The same turns and mirrors carry the whole set onto itself and the rows of a family onto each other. Which other rows belong to the same family as each row named below? List them in the order they appear above.
These 32 rows form 4 families of 8 rows each.
kem: [  9.3  -5.5 -16.0  14.5  -8.5  -8.4 -16.1  29.8 -10.5 -15.7  14.1  -6.5
   5.4   4.7  -9.2   6.6]
saros: [  2.9  -1.8 -11.0  20.6  -6.5   4.9  -6.2  -4.2   8.9  31.4  10.5   1.7
   8.7 -15.0   0.7 -19.8]
Zup: [  9.7   1.3  -2.2  21.9  -6.0  -1.2  -5.2  -2.1  17.2  29.3   5.6  -6.2
   3.9 -18.1   1.2 -17.3]
tif: [-14.2  -3.4  -4.7  -1.4  -7.5  -3.2   5.6  19.9  14.4  -6.9  -1.3 -20.8
 -25.9  11.6 -13.5 -15.3]
Baf: [ 10.9   1.5  -2.3   4.0   8.2   1.6 -10.5 -20.5 -14.3 -11.1 -10.6  25.0
  24.9   0.0  25.5   8.7]
kula: [-11.1  -0.9 -18.0 -19.9   1.3 -16.5  18.5  12.1  -9.4 -15.7 -21.1   2.6
  -0.7 -18.5  11.3   8.4]
povi: [-19.2  10.4  11.8  -0.2   1.7   3.6  13.5 -41.8  14.4   4.3  -2.5   8.9
   1.3  -2.0  17.3  10.6]
Raduf: [ -8.3  -4.1 -15.8 -14.2   0.6 -13.8  20.3   6.5   2.0 -13.5 -23.1   1.8
  -0.4 -26.3  14.3  12.6]
biv: [ 13.2  -0.5  13.4   4.5   4.0  20.4 -20.4 -19.1   7.3  12.2  11.6   8.3
 -10.7  19.9  -8.9 -16.5]
Tigu: [-18.6   8.3  -5.6  -3.4  -2.9   1.6   1.4  16.5  12.4  -3.0  -2.7 -19.4
 -31.4   7.9 -18.0  -8.5]
lavi: [ 13.0  -1.2  15.5   1.2   0.3  11.6 -28.2 -12.8   5.1  17.7  10.8   2.7
  -4.3  23.0  -2.2 -17.3]
bilem: [ 13.1   0.5  -7.1  19.2  -6.6  -1.8  -0.1  -4.7  14.5  28.9   5.3  -5.0
   9.6 -19.6   3.1 -17.1]
rozom: [ -9.1 -12.1   0.8 -22.5   5.9 -13.0   4.1  -8.3   3.4 -31.0   7.5  10.6
  -1.9  20.7  -3.1  28.2]
Nosol: [ -7.1  -7.3   6.4 -22.4   6.6  -9.4  10.3  -8.8  -2.7 -34.4   5.2   3.1
  -7.4  10.4  -2.6  30.6]
Fanu: [  9.7  -0.8  13.3   2.7  -1.3  12.5 -27.2 -14.0   5.2   9.1  20.8   7.8
  -9.0  24.7  -8.8 -13.5]
Fuzil: [  6.4  -1.5  -7.4  17.5  -8.3   2.9  -2.4  -3.2   8.0  31.7   1.2  -2.7
   6.4 -21.5   9.4 -18.3]
Fozu: [-17.6   3.9  -7.6  -4.6   1.5   1.0   4.0  18.7  11.6  -4.0   0.7 -17.4
 -31.1  12.5 -19.2  -7.3]
mil: [-20.1  10.4  10.6  -1.1   7.6   7.4  10.1 -40.2  24.6   6.1  -7.7   3.7
  -1.4  -1.7  11.7   4.2]
mepuz: [-23.3   1.2  12.5  -0.1   6.2   5.2   6.4 -39.2  23.9   1.3  -5.8   1.0
   0.3  -6.5  15.9   8.9]
dasod: [ -8.5  -2.2 -20.0 -16.0   0.7 -15.0  20.4   7.9   4.8 -24.4 -24.0   6.3
  -4.8 -17.7   9.8   7.8]
Lave: [ 10.9   1.6   4.5   3.0   6.8   8.4  -9.0 -24.3 -15.5  -7.0 -14.8  20.8
  22.2  -7.9  24.6  -1.0]
per: [ -8.0  -8.1   3.1 -22.4   5.5  -6.9   0.0  -6.3   0.7 -36.1   6.9   9.7
 -11.7  17.9  -6.5  25.5]
Pefeb: [-10.7  -1.7 -17.9 -19.5   4.8 -15.5  22.1  10.5  -3.9 -10.5 -25.3   4.3
   0.0 -17.2  11.7   6.8]
rosi: [-21.5   1.0  11.3  -1.0   7.8  -0.6   7.5 -39.6  21.2   2.1 -10.5   3.4
   4.3  -6.4  16.2   9.6]
naso: [  9.3 -12.6 -16.9  11.2   1.4  -3.7 -12.2  30.0 -10.0 -12.2  12.6 -11.1
   5.0   2.2 -17.5   2.1]
kipa: [ 17.8   0.9  12.6   2.1   3.1  16.1 -19.5 -16.9   4.8   8.3  13.7   8.4
  -8.5  24.4  -9.6 -18.5]
bedi: [-16.9   0.4  -2.5  -1.8  -1.0   0.2   6.3  13.6  20.1  -0.7   1.0 -25.8
 -24.4   9.4 -18.7 -11.2]
fabir: [ 11.3   7.3   1.2  -1.3  12.3   5.4 -16.5 -24.7  -5.6  -6.5 -15.9  24.1
  20.0  -2.7  24.0   7.8]
Gativ: [-10.4 -12.8  -2.0 -22.9   2.0 -10.8   2.1  -9.3   2.3 -34.8   5.5  10.8
  -0.1  16.8   2.7  27.8]
Ditip: [ 11.6 -10.4 -16.8  10.1  -3.7  -8.9 -11.2  29.8 -16.4 -15.9   8.0  -6.0
   6.6   7.7  -9.4   2.2]
ruze: [  9.0  -1.3   3.3   3.4   9.2  10.1 -13.8 -20.5 -16.9 -12.2 -14.7  22.4
  18.2  -5.3  27.3   2.9]
zemi: [ 12.7  -4.2 -15.8  13.3  -7.9  -5.1 -13.5  30.4  -5.9 -14.8  16.4  -5.6
   4.6   9.3  -9.8   2.4]

The rest of the family of Zup: kula, biv, Fozu, Lave, rosi, Gativ, zemi
The rest of the family of ruze: kem, Tigu, bilem, rozom, mepuz, Pefeb, kipa
The rest of the family of saros: tif, povi, lavi, Nosol, dasod, naso, fabir

